In the rows, zero is written as 128.
which system made each run:
z_515, run 1 (9 x 20):
[[126 117 101  95 141 162 162 118 161 138 129 181 133 140  80 136  56 135
  141 114]
 [ 58 122 103 103  89 112 135 110 117 109 155 108 162 143 134 167 109 104
  156 178]
 [122 106 150 128 145 122 107 109 121 104 118 119 172 163  90 172 105  93
  144  54]
 [103 101  96 134 102  81 159 146 118 100 130 152 152  54  83 105 108 111
  120 131]
 [123 142 144  57  64 121 141 153 125 113  97 130 185 168 120 135 100 145
  109  97]
 [136 167  91 149 158  86 137 114 112  78 158 133 153 108 162 167  69 141
  119 108]
 [ 93 146 153 141  78  39  91 138 137 118 108 102 151 116 119 126 173 121
  113  98]
 [177 101 136 125 128  97 124 157 130 115 119 201 134 125 146 100 102 152
   85  70]
 [ 91 171 116 121  98 101 119 143 180 129 142 139 149  96 162 113 117 192
   96 163]]
z_515, run 2 (9 x 20):
[[ 82 118 145 126 134 100  74 114 172 134 180  92 150 141 181 151 103 142
  106 133]
 [120 108 139 125 160  74  80  86 172 165 126 162 102 112 105 133 114 101
  125  83]
 [ 91  81 125 116  84 114 115 123 150 133 126 225 142 112 115 112 140 134
  136 166]
 [ 94 115 128 121 114 164 127 138 178 127 159 149 162 198 121 150  75 164
  135 122]
 [ 82  95 110 130 152  91 113 100 153 133 187  94 127 120 134 157  76  98
  132 136]
 [ 92  93 158  80 111  97  91  93 142 143  95 159 157 112  81 142 132  82
  136  96]
 [114 106  98 122 101 130 162 133 129  96 123 223 161 131  90 132  87 136
  144 130]
 [ 71 125 120 120  82 119 134 152 146 100 159  94 186 166 128 154  87 144
  127 134]
 [129 112 129 109 154  70 115 110 130 117 145  97 144 122 124 157  72  95
  112  65]]
z_335, run 3 (9 x 20):
[[ 81 127 105 210 144 106 119 134 171 111 182 108 135 143 109 146 100 144
  140 125]
 [113  76 152  92 104  65  94 138 164 178 134 120 103 102 123  87 133 106
   90 114]
 [147 144 117  82 155 146 129 100 161 136 115 211 145  98 127 133  74 157
  116 114]
 [ 57 146 117 134  99 115 109  86 140 117 134 147 152 174 116 186 132 112
  181 163]
 [123  68 152 142 132  98 104 146 133 112 155  96 159 159 114 137  97 105
  110  58]
 [106 134 100 125 125  81 145 135 167 135 131 144 130  33  90  90 100 138
   98 132]
 [126 146 130  40  81  93 127 103 124 143  91 179 128 157 142 145 114 119
  135 129]
 [114 134 125 148 156 139 111 102 110  66 153 140 198 142 153 191  92 132
  138 106]
 [ 84 145 128 179 101  43 111 143 151 126 134  79 129 117  94 123 147 118
  123 107]]
z_424, run 4 (9 x 20):
[[ 93 154 128 169 114 158 120 158 184 142 144 118 139 104 132  92 155 193
  106 171]
 [121  97 128 107 147 140 110 117 166 193 178 103  69 170 163 118 108 125
  127 159]
 [114  97 145 128 175 198 106  78 131 151 130 160 131  92 115 137 154 102
  156 162]
 [ 99  97 128 166  96 163 148 152 144 139 123 130 119 186  51 116 156 116
  169 137]
 [108  51 120 104 111 164 155 165 125 113 171 116 166 121 129 106  86 128
  110 150]
 [103 143 132  49 129 160 139 102 157 166 108  87 143 112  81 138  93 111
  133 125]
 [137  90 111 101 120 106 154 108  70 122 116 140 108 140  91 146 123  51
  167 120]
 [134 132 139 121 100 155 151 148  83  67  90 141 211 127  97 143 133 130
  131  95]
 [130 162  97 120 102  75 173 167 130 115 134  70 133 127 108 121  79 140
  107  96]]
z_613, run 5 (9 x 20):
[[100  99 121 122  72 134 132 161 134 106 159 165 156 179 170 126 115 165
  122 162]
 [121 180 124 126 183 132 106  94 171 142 161  85 134 137 165 167  78 156
  119 112]
 [109 119 137 154 133  58  83  88 133 158 122 146  84 102 126 129 177  83
  144 134]
 [138  70 147 141 119 155 114 148 147 119 118 222 158 145 110 109 126 151
  117  99]
 [ 76 160  88 123 112 136 156 137 176 125 160 124 149 105 119 128  75 171
  124 176]
 [ 96 116 141  96 125  88  87  89 130 144 149  91 123 179 154 174 112  85
  145 117]
 [154 113 139 133 184 116 101  90 139 132 110 176 130  63 105 126 122 106
  116  78]
 [ 84 117 113 138  57 104 148 154 137 107 107 192 157 114  78 106 147 138
  140 155]
 [119 112 112 104 124 141 147 140 128  99 172 113 170 182 156 161  51 142
  121 113]]
z_424, run 6 (9 x 20):
[[178 137 136 122 128  47 122 142 103 124 102 120 105 124 136 117 125 108
  100  56]
 [167 184 120 123 116  96 131 133 105  98  92 189 142  84 167 119 145 164
  103 123]
 [140 216 112 158 122  96 127 130 130 120 130 106 105 175 174 149 136 168
  130 136]
 [152 134 143 178 179 105  82 113 119 122 163 100 114 104 203 133 155 135
  102 124]
 [148 155 157 166 151 127  87 126 177 166 106 155  97 111 126  97 177 166
  107 113]
 [127 117 107 167 115 132 128 140 147 152 158 183  76 149 160 101 146 156
  134 184]
 [ 99 126 141 141 150 207 101 110 159 141 163 113 146 154 164 145 143 158
  139 179]
 [100  85 130 167 165 154 110 114 174 176 165  92  91 132  89 119 131 103
  148 138]
 [110  42 152 106 110 169 116 136 136 153 122 174 135 117  98  92 156 106
  129 149]]
z_613, run 7 (9 x 20):
[[138 156 119  98  79  67 133 148 157 146 105 189 107 160 136 108 110 162
  111 109]
 [121 144 114 136 152 133 107  96 117  87 157 178 162 122 198 174 112 148
  131 158]
 [ 92 170 134 198 140  91  91 112 172 128 129 114 135 153  97 156 142 138
  144  95]
 [133  59 122 158 129  65 110 150 144 138 169 166  96 113 151  95 116 122
   98 119]
 [107 145 150  86 107 133  94 124 186 142 115 179 174 119 146 119 116 186
   95 126]
 [104 164  83 136 141 102 136  82 143 131 153 167  98 158 138 171  89 124
  168 161]
 [ 86  75 160 169 151 116  65  99 141 111 152 130 174 123 127 161 145  99
  135 108]
 [120 114 118 130 121  83 133 144 190 155 123 166 112 105  71  89  88 144
  106  85]
 [ 91  97 116  71  82 101 123 119 127 117 144 179 158 114 165 136 104 132
  120 173]]
z_335, run 8 (9 x 20):
[[176 183 141 161 126 116 124 165 116 124 121  95 110 149 185 109 163 174
   97 113]
 [161 155 129 175 151 127 109 133 119 133 150 134  90 114 205 107 172 165
  105 164]
 [154 157 157 160 146 159  88 126 153 165 121 132  96 160 167 113 183 168
  119 133]
 [142 107 128 186 166 173 110 129 154 156 164 157  82 163 160 111 146 158
  137 155]
 [110  97 156 142 143 186  95 128 182 185 147 118 104 149 122 101 160 143
  130 155]
 [139  87 121 124 171 192 133 115 169 184 155 146  80 155 105 115 104 123
  147 141]
 [ 93  79 138 111 143 199 122  99 151 164 133 139 130 127  78 130 136  96
  161 161]
 [118  86 124 105 136 182 159 125 135 150 128 115 125 168  53 134  95  93
  162 114]
 [100  76 109 101 123 163 167 124 106 124 135 108 151  94  68 128 104  79
  152 148]]
z_487, run 9 (9 x 20):
[[135 187 123  58 106 154 163 127  96 115  95  83 170 100 135 139 122 135
  120 141]
 [161 161 136 123 134 110 124 104  67 122 102  92 107 186 143 169 153  81
  160  98]
 [156 140 123 198 140 128 140 149  67  66 122 120 157  86 135 127 170 125
  124 113]
 [143 191 124 151  80 102 157 185 137 132 103  92 113 147 113  91 155 169
  111 115]
 [192 151 127  99 136 114 135 133  92 139 131 130  89 121 213 110 137 144
   97 138]
 [147 194 140 175 180 174 103  98 133 139 115 109 113 123 151 143 179 152
  142 142]
 [149 108 113 209 139 112 139 151 125 149 148 132  56 143 118  92 167 117
  141 138]
 [145 102 146 134 118 178 128 176 155 143 131 146 134 102 143  68 152 183
   83 145]
 [149 150 116  88 156 175 143 116 167 197 138 108  70 153 129 114  97 143
  131 150]]
z_487, run 10 (9 x 20):
[[166  98 151 154 136 166 115 156  88  96 138 142 156 109 188 106 171 152
   95 136]
 [142 198 117 153 150 156 154 143 173 162 124  79  93 143  98 113 118 166
  127 120]
 [158  79 141 112 124 109 113 127  95 163 136 129  68 107 165  94 172  90
  115 153]
 [150 149 143 151 156 222 127 130 145 127 109 168 154 137 110 127 144 170
  135 122]
 [118 107  93 141 125 130 168 146 127 166 166  73  61 145 108 107 117 101
  150 171]
 [155  66 184  98 132 178  94 144 125 140 115 135 162 126 143 103 156 126
   94  96]
 [140 167  90 114 160 175 183 114 138 154 118 122 103 114  66 126  87 125
  157 134]
 [112  67 152 100  89 139 120 132  83 138 122 101 127 151 128 123 185  74
  149 157]
 [169 122 132 132 157 194 159 148 114  94 122 136 172 152 104 138  90 147
  124  73]]
z_214, run 11 (9 x 20):
[[162 134  96 137 153  50 141 108  93 120 133 157  86 100 142 136 102  93
  127 103]
 [ 95 161 137 173  98 118 104 120 123  88  99 179 175 108 128 143 190 149
  142 151]
 [137 145 109 156 123  95 134 154 157 116 162 134 123 198 144 138  72 166
  118  91]
 [112 137 132 139 149 101  87 112 132 128 164  97 133  65 203 128 147 142
   92 164]
 [149 176 144 133 153  88  93  90 159 164  92 161  94 143 114 140 141 127
  133  79]
 [ 98 114  91 170 127 134 134 117 147 127 164 201 109 115 137 125 124 145
  150 195]
 [ 92 131 166 123 126 151  79 123 191 142 139 108 171 173 135 149 119 164
  116 101]
 [127 108 103 103 165  91 131 112 161 172 171 113  78  78 137 111  74 112
  105 135]
 [ 88 127 164  90 115 133  85  78 143 153  80 174 152  99 109 137 179 106
  146 146]]
z_394, run 12 (9 x 20):
[[140 135  68 167 147  87 173 126 103 116 157 149  81  90 124 122 102 110
  143 155]
 [124 141 173 109  76 127 106 156  99 106  97  85 184 144 151 126 183 140
  106 116]
 [180 157  96 137 180  96 146 114 139 135 144 160  83 111 140 124  70 142
  112  93]
 [ 98 144 144 136  88 116 104 123  99 127 112 106 133 107 155 125 215 119
  137 182]
 [180 148 134 148 159 140 125 134 141 119 127 163 126 190 141 142  94 161
  122  63]
 [ 95 128 113 172 137 121 116 123 139 140 161 105 106  57 150 103 170 131
  121 197]
 [149 137 170 103 112 145 100 136 150 157 100 123 128 219 127 134 139 140
  125  75]
 [125  98  98 156 180 147 128  95 137 134 171 176 104  71 145 123 109 124
  133 174]
 [ 94 150 161 126  89 169 120 141 145 145  97  81 152 183  88 131 177 133
  151 128]]
z_214, run 13 (9 x 20):
[[124 135 158 152  94 151 122 177 145 108 116 100 174 196 109 125 138 166
  118  80]
 [167 120 102 112 142 104 159 153 107 137 167  88  87  98 186  98  94 131
   88 140]
 [146 180 164 115 139 139  95  89  99 141  73 126 130 111 143 144 203 111
  142 125]
 [151 128  86 188 146 142 173 136 123 123 140 175  84 177  91 129 109 126
  171 126]
 [ 98  97 152 162 105 169 104 162 140 116 157  97 167 138 161 113 168 159
  108 161]
 [184 144 142  91 162 121 129 137 150 172 124  90  92 138 144 109  88 138
   89  70]
 [124 143 113 117 137 146 136  91 100 153 115 148  87  77 139 119 176 102
  155 202]
 [129 121 147 148 133 182 122 120 140 127 108 158 145 213  83 155 137 128
  168  93]
 [113  81 100 150 129 155 162 174 146 131 188  83 124 106 126  93  94 141
  107 158]]
z_394, run 14 (9 x 20):
[[146 141 101 155 117 117 165 146  93  86 136 124 133 210 114 163  90 118
  160  92]
 [120 110 131 148 133 102 123 151 114  99 151  91 166  33 149 101 134 131
   80 127]
 [156 183 137  82  96  79 132 135 143 168  76 122  94 149 111 110 136 131
  116  88]
 [141 122 106 129 135 115 127 101  81  95 145 194 124 114 196 151 133 121
  140 171]
 [117 206 138 179 139 149 118 128 136 105 108  79 167 141 117 157 158 159
  135 107]
 [149  87 115 181 136  67 120 156 141 143 177 125  70 141 149  98 120 125
  108 112]
 [123 140 175  85 119 148  82 116 156 157  94 153 156  88 158 105 174 160
   92 138]
 [135 170  93 144 151 142 144  93 148 152 136 166  74 188 124 156 102 134
  176 148]
 [ 91  75 148 180 131 166  97 130 113 101 167 100 174 135 151 146 170 118
  135 156]]

runs to name:
run 15 (2 x 20):
[[ 95 132 136 111  86 116 141 163 112 102 131  48 186  91 128 117 134 133
   99 137]
 [174 131 137  61 152 105 132 118 136 165 121 110 100 140 133 127  74 113
  102  68]]
 -> z_424
run 16 (2 x 20):
[[ 78 120 126 120 102  69  98 114 165 139 160 137 129 186 146 159  92 127
  139 123]
 [126 110 136 124 181  93  79  82 160 129 147 171 143  83 149 150  92 121
  104  92]]
 -> z_613
run 17 (2 x 20):
[[ 98  90 132 129  71 118 144 138  82  98  96 152 157 123  80 124 173  84
  159 142]
 [153 117 116 110 131 165 175 169 115  93 138 102 176 148 108 129  65 145
  110  82]]
 -> z_613
run 18 (2 x 20):
[[ 88 133 132 125 101 116  96 105 146 107 120 211 173  90 145 135 151 159
  126 167]
 [111 128 123 162 111 119 123 150 176 133 151 143 124 219 109 138  96 159
  137  99]]
 -> z_515
run 19 (2 x 20):
[[145  97 153 160 110  77  95 128  69  92 116 145 141 145 158 140 185  93
  130  98]
 [141 131 137 163 132 143 136 173 166 117 113 147 157  82  94  80 131 181
   82  94]]
 -> z_515
run 20 (2 x 20):
[[124 105 106 174 121 115 131 140 163 137 159 198  92 191 120 121 107 153
  145 129]
 [ 95 120 146 125 140 162  91 129 177 135 167 112 168 105 177 124 118 178
   90 158]]
 -> z_214
run 21 (2 x 20):
[[122 109 114  88  95  61 149 139 120 154 132  87  88 157 108 119 101  83
  133 112]
 [147 112 136  84 152 136 126 109 100  96 112 166 186  46 138 133 111 119
  101 106]]
 -> z_335
run 22 (2 x 20):
[[118 120 124 106  93 142 137 143 136  91 127 205 187 155 145 136  95 174
  119 131]
 [ 71 158 119 134 123 102 110 118 162 124 171  63 151 150 151 166  95 141
  129 142]]
 -> z_335
run 23 (2 x 20):
[[118 103 161 119 163 150  86  90 158 132 118 144 168 149  95 160 107 113
  136  66]
 [ 87  99  82 142 102  89 158 131 137 126 146 169 114  87  81 111 104 108
  145 166]]
 -> z_515
run 24 (2 x 20):
[[ 93 118 175 150 101  77  69 123 143 135 100 118 148 136 104 130 192 110
  126  93]
 [160 106 104 145 127 108 153 169 154 115 149 186 123 132 128  96  69 165
   92  95]]
 -> z_335
run 25 (2 x 20):
[[102 164 132 149 164 135  92  90 194 138 131 161 147 145 110 163  99 158
  139 100]
 [ 56  89 119 171 106  92 100 116 164 142 165 134 114 134 113 132 144 109
  152 171]]
 -> z_394
run 26 (2 x 20):
[[191 164 127  92 146 150 144 129 134 154 116 150  94 189 157 127  89 159
  118  93]
 [123 170  95 173 152 123 141 106  89 108 138 110 112  67 148 139 165 116
  148 189]]
 -> z_424
run 27 (2 x 20):
[[166 119 149  68 152 194 139 115 105 150 112  96 127 182 120 150 107 103
  143  93]
 [130 144 110 135 155 153 158 108  96 132 109  99 116  47  92 117 154  93
  146 160]]
 -> z_613
